Each row is where one point has got to under a steady rotation. How many ticks took it there?
The counts run from 0 to 937.
[155 114 152 161 156 186 116 104 156 104 119  97 160  91 160 122 134 146
 123 156 113 117 160 105 121 177 118 138  88 153 135 138 133 112 125 142
 146  95  84 104 124 114 153  96  97 136 119 184  86 122 128 110 130 133
 115 159 117 119 171 144 139 153 139  91 151 173 107 164  83 137 116 118
 134 113  95 160 163 160 162 131 146  97 149]  777
[108 153  78 150 117 133  84 137 150 104 128 146 121  94 136 110 141 156
 140 205 113 129 105 148 107  88 162 131  87 173  95 137 108 114 112 151
 144 105 136 102 136  95 161 144 107 114 133 110 107 135 108 123 106 184
 101 157 124 108 175  86 123 111 144 172 109 111 163 156 147 172 176 141
 108  80  97 128  86 118 120 130 128 104 148]  456
[116 138 119 193 117 128  86 107 162 120 104 100 164  76 152 124 142 157
 108 182 136  88 127 146 137 117 129 127 123 167 132 164  99 114 102 153
 188 123  76 140 171 116 123 141 100 153  96 119 103 112 144 154 112 150
  69 168 121 124 164 145 115 124 162 153 113 128 169 152 132 130 128 143
 158 119 100 170 136  86 138 154 140  97 163]  537
[132 113 149 135 167 160  90 142 133 125 146  95  99 108 120 110 163 133
 143 165 106 166 145 145 110 154 167 113  68 144 106 149 111  76 139  89
 146  84 127  93 114 130 190 132 116 105 111 145 120 130  91 124  95 141
 138 110 121 106 159  96 132 105 130 146  78 131 140 169  95 145 172 105
  92  95  83 107 128 137 129 121 120 101 149]  249
[107 158 126 158 132 153 110 130 132 125 134 138 143  79 126 124 135 146
 109 159 138  95 129 131 123 108 152  98  97 149 132 123 146 130 110 142
 164 136 122  96 140 119 153 139  87 171 102 148  54 124 131 107 131 181
  95 176 137 113 193 108 113 109 143 144  99 138 148 180 140 134 144 143
 128 108  89 169 111 116 138 138 138 113 193]  234
[131 139  88 141 157 181 113 144 123 107 141 131 119 112 121 111 128 112
 152 180  91 144 107 161 103 110 178 133  75 189  79 137 118 107 124 149
 118  97 153  83 104 106 180 137 137  82 154 150 136 133 103 135  86 165
 118 148 116 102 169 124 144 148 121 159 121 144 158 125 109 160 165  94
  98  94 101 113 120 167 153 106 122  96 119]  660
[140 115 125 142 159 144 104 163 127 132 152  87  96  98 117 111 155 128
 153 176  91 157 143 157  93 144 165 110  81 139 106 162  89  81 136 104
 136  94 139 103 104 135 190 154 142  98 122 148 136 115 100 148  78 142
 134 107 102 109 171  97 127 113 125 155  81 135 165 151  98 146 177  88
  97 107  91 100 147 128 137 125 128  99 145]  248
[158 141 183 148 149 161 137 121 132 119 123  91 166 100 113 110 146  70
 130 135 113 116 157 152 109 144 129 117 110 157  92 159 109 138 106 151
 133  99  96 127  98 141 143 121 145 111 129 186 102  75 150 139 107 150
 138 161 116 105 172 164 164 114 116 127  98 158 137 136 108  72 119 107
 144  95 148 104 180 151 177 104 151  99 177]  410
[ 91 151 125 134 166 121  94 131 134  95 131 139 127  91 141 127 138 153
 123 192 152 109 117 144 128  70 183 106 108 173  90 157  96  95 108 148
 152  74 132  77 136 104 143 169 121 113 108 122 108 117 113 139  92 136
 108 129 143 104 137 119 116 108 143 206  98 116 122 118 114 129 143 135
 134  76 107 151  91 120 146 150 125  92 146]  733
[145  80 150 124 191 170 129 125 126 122 137  96 132  85 114  97 183 116
 133 174 124 146 149 161 129 163 156 121  67 164 112 138 115 111 128 103
 178  90 102 125 129 122 147 134  95  98 112 143 144  96  99 168  88 136
 120 122 137 116 179 204 119 109 131 131  91 135 160 118 105 108 150  94
 158 125 105 113 145 139 139 116 130  99 149]  635
[131 143 161 130 161 140 148 134 123 121 139 124 158  76 117 122 149 113
 123 172 144  86 144 161 117  96 149 101 129 172 104 154 116 145  98 173
 131 106 107 122  92 128 142 170 128 135 116 166  86  69 144 155  98 150
 114 139 134  89 168 174 119  99 126 157  96 141 151 120 112  77 120 109
 156 104 150 144 154 128 165 128 145 105 196]  711
[100 138 143 184 161 146  88 131 141 126 130 103 121  85 153 145 121 168
  96 161 148  96 157 125 136 114 177 108 113 143 141 144 128  90 131 134
 149  89 104  89 144 111 147 160 125 164  88 172  72 127 134 126 112 127
 106 145 130 107 152 104 126 136 157 167 114 155 112 167  82 152 118 126
 135 105  84 178 119 121 159 170 128  98 161]  811
[112 156 123 116 139 153 116 150 137  99 152 135 133  59 147  93 172 179
  98 183 139  87 130 101 107 124 144 108  86 164  99 151 138 122 121 133
 135  77 104 137 141  76 153 141  79 115 122 129  84 118 105 116 139 139
 120 113 135 101 196 119  73 127 138 165 111 113 122 133  93 174 143  91
 126  95 126 152 118 115 134 162 155 134 157]  397
[164 130 124 182 139 188 117 132 147 120 105  86 139 100 127 101 125  90
 135 154  74 134 133 121 105 174 123 145  87 168 106 142 121 119 119 128
 133 134  94 127 117 130 169  98 129 107 152 182 119 117 130 122 117 164
 141 172  95 112 191 114 174 149 129 107 136 172 154 164 105 134 135 102
 118  86 119 113 179 166 142 100 149 110 139]  107
[130 102 135 178 181 196 105 116 138 130 111  99 129  93 123 101 129 103
 108 176 108 153 137 149 150 176 153 138  85 167 108 136 130  91 131  99
 203 135 109 100 156 144 136 124 103 116 125 145 141 121 115 151  88 149
 126 168 139 129 165 174 161 126 141 127 112 151 152 142  95 142 132 119
 158 106  82 112 136 140 129 102 119  98 123]  52
[143 137 188 180 126 143  86 110 157 111 116  57 153  92 140 126 151 123
 100 137 126 118 182 127 127 142 132 111 113 129 131 175  88 123 117 114
 166  70  80 148 147 138 135 107 137 138  99 167  95  95 142 126 120 112
 125 155 116 107 171 120 134 118 141 136  84 157 131 174 105  99 131 128
 141 122 116 114 169 119 161 141 152  93 178]  614
[149  91 133 119 151 149 121 127 127 110 148  84 141 101 139 131 169 146
 140 164 121 119 161 153  78 118 156 129  83 162 117 154 105 140 131 155
 103  61  86 120  90 105 174 140 125 103 119 158 109 101 110 155  99 125
 104 117 116 106 182 165 103 153 137 125 131 158 134 119  96 124 151  70
 118 138 110 131 159 141 176 157 157  91 146]  470
[123 114  94 202 145 154  79 102 159 115 113  99 127  94 158 107 135 170
 109 166 114  97 132 106 128 119 148 143  85 167 127 132 137 115 129 136
 168 107  93 140 172  92 123 116 102 145 117 137  88 140 122 142 123 154
  87 180 121 123 190 125 110 164 178 138 140 146 139 160 128 173 143 123
 146 126  90 169 123 123 131 167 140 101 120]  367
[173 103 169 132 160 172 111 104 133 100 126  80 132 116 119  95 190  96
 150 134  91 144 153 136  98 143 132 126  63 154  99 143 112 130 119 113
 128  73 105 142 107 110 148  88 121  71 150 164 131 108 110 126 112 149
 145 153 117 118 174 144 136 121 138 114 102 160 145 138 122  99 153  90
 125 106 132  92 164 163 139 114 135  94 134]  858
[109 163 149 125 122 134 106 107 138  87 149 138 151  97 152 127 158 166
 111 142 147  74 153 122 100  69 169  97 101 159 110 139 136 145 109 171
 106  47 109 108 118  82 146 134 107 137 122 154  52 118 121  98 135 147
 104 152 133 102 181 107 103 138 143 158 111 141 114 136 123 125 141 119
 121 109 120 163 118 126 168 174 156 113 181]  677
[123 148 168 111 164 174 141 103 118  90 138 149 167  84 117  95 166 117
 107 153 140  93 134 129 123 111 148 112 100 187  80 135 150 149 101 156
 149  84 101 123 132  91 110 120  96 112 136 149  94  88 129 136 127 155
 119 165 161 100 174 197 130 119 129 154 109 141 124 104 108  94 113 108
 163 106 148 127 128 142 163 129 150 109 163]  877
[120 170 108 180 126 165 100 116 155  78  99 142 162  78 163 105 130 153
 117 200 125  88 105 100 141 125 127 133 119 183  93 160 107 107 108 166
 157 110  84 131 167  89 131 124 104 116 136 140 106 115 146 125 127 139
 109 171 136 115 140 125 135 154 159 168 151 132 127 132 102 160 108 131
 160  69 135 168 139 142 131 141 148 104 128]  871
[114 167 106 142 120 156 128 152 141 104 143 151 142  55 150 111 125 171
 113 196 131  69 111 117 102 118 140 114 109 162 108 133 139 114 115 173
 124 120 112 115 129  89 168 155  93 145 125 142  67 115 127 134 134 167
 102 148 127  92 189 115  96 129 138 152 131 127 139 148 103 156 131 109
 133  83 126 185 129 117 146 152 156 117 173]  400
[128 126 152 128 165 134  84 107 154  77 126 102 125  96 150 107 180 156
 144 177 141 123 131 122 115 106 149 112  79 160  86 169  74  89 116 136
 148  32  95 128 150  90 133 128 101  84 125 118 126 105 104 137 117 110
 128 116 134 106 135 134  99 123 149 188 108 107 109 119 109 121 139 109
 143  78 131 146 121 135 132 155 138  90 121]  562
[114 147 102 174 141 125  88 136 145 129 128 113 107  93 130 122 130 142
 152 171 135 100 113 147 100  78 162 104 113 153 111 153 106 100  97 157
 118 116 130 118 125 112 161 165 143 145 111 156  88 123 134 146 110 183
 119 157 115  92 161  72 137 107 152 178  94 147 152 163 133 125 131 131
 129  77 119 173 121 124 118 140 128 100 179]  344
[160 118 119 163 132 154 100 106 136 112 117 107 143 127  96  94 169  84
 132 147 101 149 132 167 102 101 144 135  75 178  79 135 112 152 103 133
 161 110 123 136 130 120 134 105 122  93 154 130 131 104 120 139  96 188
 101 188 120 112 187 155 149 106 134 146  87 145 177 131 164 106 176 120
 130 116 117  83 139 147 141 110 136  99 147]  74
[135 158 182 148 134 134 109 115 144  88 133  78 138  92 137 110 172 131
 114 140 134  92 152 112 100  97 144  92 109 143 101 174  92 129 110 141
 109  49  93 158 126  92 142 119 119 112 124 168  84  95 142 126 141 129
 143 138 124  81 164 106 122 120 147 164 100 144 115 139 106  99 119 106
 147  87 158 137 160 121 134 161 162 111 164]  785
[ 90 174 107 165 147 174 121 157 136 113 125 155 129  54 143 102 123 151
  99 206 127  84  91 107 128 126 152 108 115 179 107 131 146 102 118 151
 163 135 114 111 158  96 151 147  96 140 120 143  85 136 127 125 124 170
 109 144 138 107 177 113 127 122 135 167 117 119 141 141  93 175 116 124
 147  66 120 171 115 126 123 129 144 130 158]  122
[139 171 140 155 117 136 116 115 144  86 113 111 150  89 134  91 162 107
 137 173 108  99 116 137  94  96 115 110 112 180  62 163  83 141  87 167
 133  95 100 171 126  98 139 114 127  84 155 140 121  90 141 132 122 160
 125 157 116  88 163 122 139 117 139 169 110 127 150 118 140 102 134 122
 139  62 176 116 155 138 122 126 159 109 150]  485
[ 93 168 134 157 159 188 121 138 133 111 120 168 153  70 147 101 126 140
  97 188 140  97 110 111 140 134 153 104 104 168 102 123 147 107 106 147
 181 133 120  84 155 106 137 136  82 150 121 141  83 126 132 104 137 172
 110 162 153 112 162 135 139 115 136 157 123 123 119 158 100 145 111 142
 155  68 109 177 100 139 130 127 129 117 162]  123
[125 146 132 170 156 145  88 121 152 118 115 139 120 111 119 112 137 112
 142 155 132 119 108 143 110  88 158 101  94 159 106 131 117 101  90 135
 162 121 135  84 138 121 144 136 116 146 113 153  73 128 125 118 116 194
 122 178 128 102 146  75 153  94 156 162  89 144 134 173 144 113 140 164
 131  64 109 169  97 138 119 115 111  90 172]  346
[160  85 145 109 164 180 122 112 131 104 148 103 145 104 128 107 182 126
 136 156 119 135 154 147 106 140 143 133  66 164 107 133 135 142 128 121
 142  69 102 119 117 112 148 115  88 102 135 146 114 108  90 148 105 143
 108 132 136 120 195 198  97 130 135 113 116 151 143 119 111 121 163  81
 130 146 105 113 149 141 153 137 150  99 140]  468
[149  98  97 176 146 172 111 117 146 130 111  89 162 105 144 135 112 130
 137 194 107 125 144 168 128 153 142 159  94 160 133 132 112 109 126 156
 159 125  94  97 114 141 161 129 115 145 117 158 115 113 124 159  93 149
  78 166 106 137 177 173 146 162 136 106 142 162 171 156 106 138 145 117
 130 137  75 151 151 132 178 130 134  71 145]  162
